A single turn carries every row of the set below to another of its rows. Some are shown first; where does it send the rows asked next?
J264: [+0.30 -1.40 +0.23 +1.05 +0.03 +0.36 -0.04 -0.21 +0.16 -1.91 -2.38 +0.31 -0.03]
J479: [-1.33 -0.36 -0.55 +0.59 +0.15 -0.51 +0.55 -0.05 +0.86 -1.90 +2.47 -0.11 -1.04]
J173: [+0.66 -1.48 -0.86 +1.28 -0.85 +2.21 +1.00 +0.79 +2.03 +0.38 +0.32 +1.39 +1.01]
J445: [+0.41 -0.58 +0.39 +0.41 -1.32 +0.34 -0.34 -0.94 -0.34 -0.34 -2.03 +0.82 -0.12]
J96: [-0.27 -0.14 +0.07 -0.06 -0.55 +0.31 -0.43 -0.72 +0.73 +0.70 -1.76 +1.00 +0.04]
J408: [+0.26 -3.58 -0.23 +1.80 -0.73 +1.14 +0.24 -0.60 +1.07 +0.24 +2.12 +0.00 -0.78]
J244: [+0.20 -1.84 -0.33 +1.47 -1.21 +1.75 +0.88 -0.32 +0.87 +0.97 +0.14 -0.07 +2.02]
J712: [+0.36 -3.51 -0.12 +1.39 -0.88 +1.20 +0.04 -0.65 +1.21 +0.19 +2.40 +0.41 -0.50]
J178: [+0.42 -0.60 -0.20 +0.80 -0.40 -0.06 +0.12 -0.19 +0.46 -0.68 -2.47 +0.39 -0.92]
J392: [+0.11 +0.20 +0.06 +1.34 -0.10 +1.93 +0.33 +0.11 +0.96 -2.55 +2.21 +0.57 -0.64]
J399: [+0.29 -1.11 -0.27 -0.46 -0.14 +0.40 +0.03 -0.70 -0.82 +1.38 +1.63 +1.58 +0.01]
J655: [+0.12 -0.19 +0.79 +1.05 -0.81 +1.72 -0.01 -0.85 +0.05 -2.53 +2.33 +0.07 +0.46]
J899: [-0.32 -0.66 +0.32 -0.45 +0.10 +0.81 -0.77 -0.28 +1.44 -0.49 -1.35 +1.82 +0.98]
J108: [+1.47 -2.23 -0.75 -0.50 +0.92 -1.07 +0.70 +0.41 +0.71 -1.52 +0.75 +0.58 -0.62]
J848: [+0.53 -0.90 +0.15 -0.30 -0.35 -0.57 -0.19 -0.48 +1.19 -1.04 -2.10 +0.44 +0.22]
J724: [+0.56 -0.33 +0.03 -0.43 -0.65 +0.26 -0.41 -0.19 +1.27 -0.58 -1.65 +1.85 -0.25]
J765: [+0.47 -3.83 -0.16 +1.65 -0.69 +0.82 +0.29 -0.59 +1.22 -0.30 +2.07 -0.24 -0.60]
J634: [+0.60 -3.69 -0.30 +1.42 -0.55 +0.93 +0.24 -0.30 +1.68 -0.37 +2.19 +0.17 -0.74]
J82: [-0.76 +0.37 -0.25 +1.98 +0.62 +1.66 +0.59 -0.03 +0.97 -1.47 +1.83 -0.63 -0.84]
J987: [+1.24 -2.18 -0.46 +2.24 -1.68 +2.03 +1.21 +0.26 +0.21 -0.62 -0.23 +0.40 +0.84]
J39: [-0.47 -0.88 +0.31 +1.37 -0.30 +0.90 -0.25 -0.74 -0.63 -0.31 -2.20 +0.33 +0.11]
J921: [+1.09 -2.30 -0.65 +0.87 +0.51 -0.92 +0.99 -0.21 -1.08 -0.95 +0.20 -0.65 -0.99]
J213: [+1.30 -2.44 -0.32 +0.70 -1.04 +1.19 +0.93 +0.38 +1.94 -1.02 +0.16 +0.49 +2.05]
J663: [-0.56 -0.35 +0.34 +0.51 -0.49 +1.52 -0.64 -0.59 +0.01 +0.22 -1.43 +1.76 +0.39]
J560: [+0.50 -1.50 -0.46 +1.02 -0.25 +0.22 +0.61 -0.68 -2.02 +0.69 +0.74 +0.34 -0.98]
J410: [+0.72 -1.40 -0.68 -1.20 +0.84 -0.34 +0.18 +0.14 +1.06 +0.21 +1.56 +1.74 -0.05]
J783: [-1.53 -0.41 -0.13 +0.92 -0.43 -0.39 +0.41 -0.83 -0.29 -1.35 +2.45 -0.65 -0.63]
J420: [-0.70 -0.67 -0.13 +0.82 -0.72 -0.29 +0.45 -0.42 -0.25 -2.62 +2.46 +0.05 -1.01]
J690: [+0.10 -1.13 -0.03 +0.10 +0.62 +0.24 -0.23 +0.25 +1.70 -1.65 -1.96 +1.03 +0.22]
J685: [+0.67 -2.21 -0.95 +2.02 -0.29 +1.14 +1.54 +0.71 +1.75 -0.38 -0.55 -0.66 +0.93]
J553: [-1.30 +0.02 -0.33 +0.78 -0.58 +0.32 +0.33 -0.35 -0.03 -1.36 +2.80 +0.70 -1.18]
J872: [+0.32 -3.57 -0.23 +1.18 -0.52 +0.96 +0.10 -0.48 +1.78 +0.09 +2.36 +0.24 -0.40]
J866: [-1.15 -0.42 +0.04 -0.09 -0.59 -0.36 +0.09 -0.69 +0.41 -1.86 +2.92 +0.34 -0.09]
J509: [-0.38 -0.48 +0.71 +0.84 -0.04 +0.81 +0.15 -1.04 +0.71 -2.32 +2.09 -1.25 +1.10]
J683: [-1.19 +0.17 +0.20 +1.07 +0.67 +1.15 +0.27 -0.68 +1.34 -0.99 +2.09 -1.14 +0.52]

J399 turns into J108
J479 turns into J783
Where do these go?
J173 turns into J685
J445 turns into J724
J690 turns into J39
J765 turns into J712
J509 turns into J655

A single turn carries every row of the set below to another of its rows. Some are shown first; where does it send the rows asked next?
J71: [+1.18 +0.82 -0.59 +0.15 -0.86 +0.82 -0.40 -2.69 +0.36 -0.34 +0.02 +0.82 +0.75]
J777: [+0.06 -1.12 +0.34 +0.97 -2.96 +0.32 -1.37 -0.66 +0.17 -0.36 +1.66 +1.53 +0.61]
J549: [-0.56 -0.64 -0.65 +2.10 -0.05 +0.72 -0.90 +0.19 -1.95 +1.02 +0.73 -0.76 -0.21]
J714: [-0.32 -0.14 +0.19 +0.22 -2.18 +0.21 +0.20 -0.84 +0.41 +0.31 +1.44 -0.71 -0.96]
J127: [-1.31 -1.31 -1.39 +1.28 -0.42 +0.89 +0.24 +0.60 -1.96 +1.45 +0.22 +0.63 +0.63]
J706: [-1.74 +1.22 -1.07 -0.14 +0.05 -0.56 -0.02 +0.12 -0.12 +0.13 -0.21 +0.20 -1.02]
J565: [+0.49 +0.63 -0.33 -1.24 -1.65 -0.52 -0.15 -0.35 -1.32 +0.13 -1.70 +2.07 -0.23]
J614: [+0.87 -0.44 -1.01 +0.05 -2.27 -0.89 +0.73 -0.30 -1.38 -1.02 -1.28 +2.08 +0.65]
J930: [+0.55 +1.79 +0.41 -0.11 -1.15 +0.17 -1.03 -0.74 -0.32 -1.77 -0.80 -0.02 +0.39]
J847: [+1.16 +1.22 -1.48 +0.07 +0.24 +0.11 +0.25 -1.67 -1.38 +0.70 +0.07 +1.04 -0.83]
J208: [-1.38 -0.23 -0.17 +0.66 +0.24 -0.57 +0.06 +1.40 -0.40 -1.22 -0.44 +2.42 +0.81]
J464: [+1.99 -0.93 -0.67 +0.99 -1.21 -0.89 +1.08 -1.41 -1.08 -0.93 -0.44 +1.05 +0.25]
J951: [+2.42 +0.03 +0.60 +1.00 -0.36 -0.40 -0.53 -1.74 -0.79 -0.46 -0.36 +1.17 -0.40]
J507: [+0.07 -1.47 -1.07 +0.83 +0.70 -0.31 -0.92 -1.83 -0.14 +0.82 +1.35 +1.91 +0.34]
J290: [-2.01 -1.28 +0.49 +0.38 -1.01 +0.82 -0.46 +0.51 -0.63 +0.29 +2.25 +0.84 +0.59]
J609: [+1.32 -0.49 -0.96 +0.27 +0.35 -0.05 +0.51 -0.54 -1.85 -0.15 -0.18 +3.18 +0.96]
J525: [-2.06 -0.85 +0.77 +0.41 -0.91 +0.78 -0.51 +0.72 -0.61 +0.10 +2.12 +0.41 +0.29]
J16: [+0.58 +0.24 -1.18 -0.69 -0.26 -1.23 +0.59 +0.42 -2.79 -0.72 -0.52 +0.50 -0.24]
J182: [-0.13 +2.04 -0.31 -1.17 -0.08 +0.42 -0.31 +0.76 -0.70 -0.09 -0.75 +0.19 +0.68]
J518: [+0.08 -0.09 -0.57 -0.97 -0.51 -0.13 +0.13 +1.45 -1.42 -0.95 -0.63 +1.49 +2.33]
J673: [+1.18 -1.70 -1.49 -0.25 -0.60 -0.55 +0.14 -0.33 -1.54 -0.56 +0.75 +0.69 +2.47]
J700: [+1.44 +0.89 +0.61 -0.56 -0.92 -0.62 -1.41 -1.01 -1.34 +0.02 -1.05 +0.99 -0.91]
J522: [+1.26 -1.27 -1.11 -0.62 -1.54 -0.53 -0.63 -2.24 -1.11 -0.84 +0.42 +0.29 +1.42]
J498: [-0.41 -2.33 -0.90 +0.37 +0.07 -1.84 -0.44 +0.21 -1.57 -0.96 +0.90 +0.65 +0.70]
J665: [-1.86 -0.75 +0.30 +0.90 -1.13 +0.97 -0.48 -0.01 -0.28 +0.27 +2.47 +0.33 +0.23]
J868: [+1.04 +2.01 -0.60 +0.43 -0.47 +0.54 -1.90 -0.97 -0.36 -0.17 +0.45 -0.31 +0.51]
J611: [-0.60 -1.03 -0.85 +2.87 -0.59 +1.10 -0.85 +0.44 -1.68 +0.48 +0.60 +1.01 +0.98]
J535: [-0.25 -2.15 +0.60 -0.90 -1.46 +0.30 +0.54 -0.39 -0.05 +0.99 +1.25 +1.56 +0.40]
J189: [+1.83 -0.26 -1.29 +0.84 -0.20 +0.50 -0.93 -1.96 -0.41 +0.19 +1.26 +0.68 +1.67]
J425: [+0.16 +0.32 +0.49 -1.84 -0.16 -0.12 +0.70 -0.09 -0.88 -0.98 -1.23 +0.35 +0.77]
J563: [+0.77 -1.21 +0.15 -1.02 -0.87 -0.15 -0.32 -0.50 -1.13 -1.36 -0.61 +2.16 +2.26]
J41: [+1.69 -0.08 -1.50 +0.97 -1.05 -1.03 -1.50 -1.05 -2.55 -1.02 +0.61 +1.12 +0.23]
J723: [-0.50 -1.24 +1.47 -0.57 -2.04 -0.61 -0.56 +1.22 -0.84 -0.83 +0.87 +0.18 +0.06]
J817: [-1.00 -0.06 -0.01 +1.59 +0.39 +1.49 -1.06 +0.66 -1.53 +1.56 +0.06 +0.95 +0.11]
J155: [+0.73 +1.93 -0.48 +0.85 -0.51 +0.02 -1.00 +0.28 -1.68 -1.14 -0.74 +2.34 +0.07]
J948: [-0.63 +0.83 -1.01 +1.38 -0.83 -0.50 -2.76 -1.03 -0.20 -0.38 +0.87 +0.94 -0.42]
J619: [-1.43 -0.57 -0.63 +1.27 -0.89 +0.58 -1.52 +1.40 -2.44 +0.69 -0.04 +0.47 +0.46]
J824: [-0.48 +0.30 +1.76 +0.46 -1.27 +1.00 +0.12 +0.55 +0.88 -0.23 +0.57 +1.50 -0.14]
J364: [-1.87 -1.20 +0.22 +0.78 -1.32 +0.79 -0.65 +0.15 -0.54 +0.17 +2.49 +0.66 +0.57]
J329: [-1.97 -0.47 +0.72 +0.85 -0.94 +1.01 -0.57 +0.43 -0.28 +0.07 +2.23 +0.43 +0.19]

J71 turns into J425
J507 turns into J706
J565 turns into J464
Where do these go?
J723 turns into J777
J290 turns into J665
J549 turns into J619
J155 turns into J609
J189 turns into J182

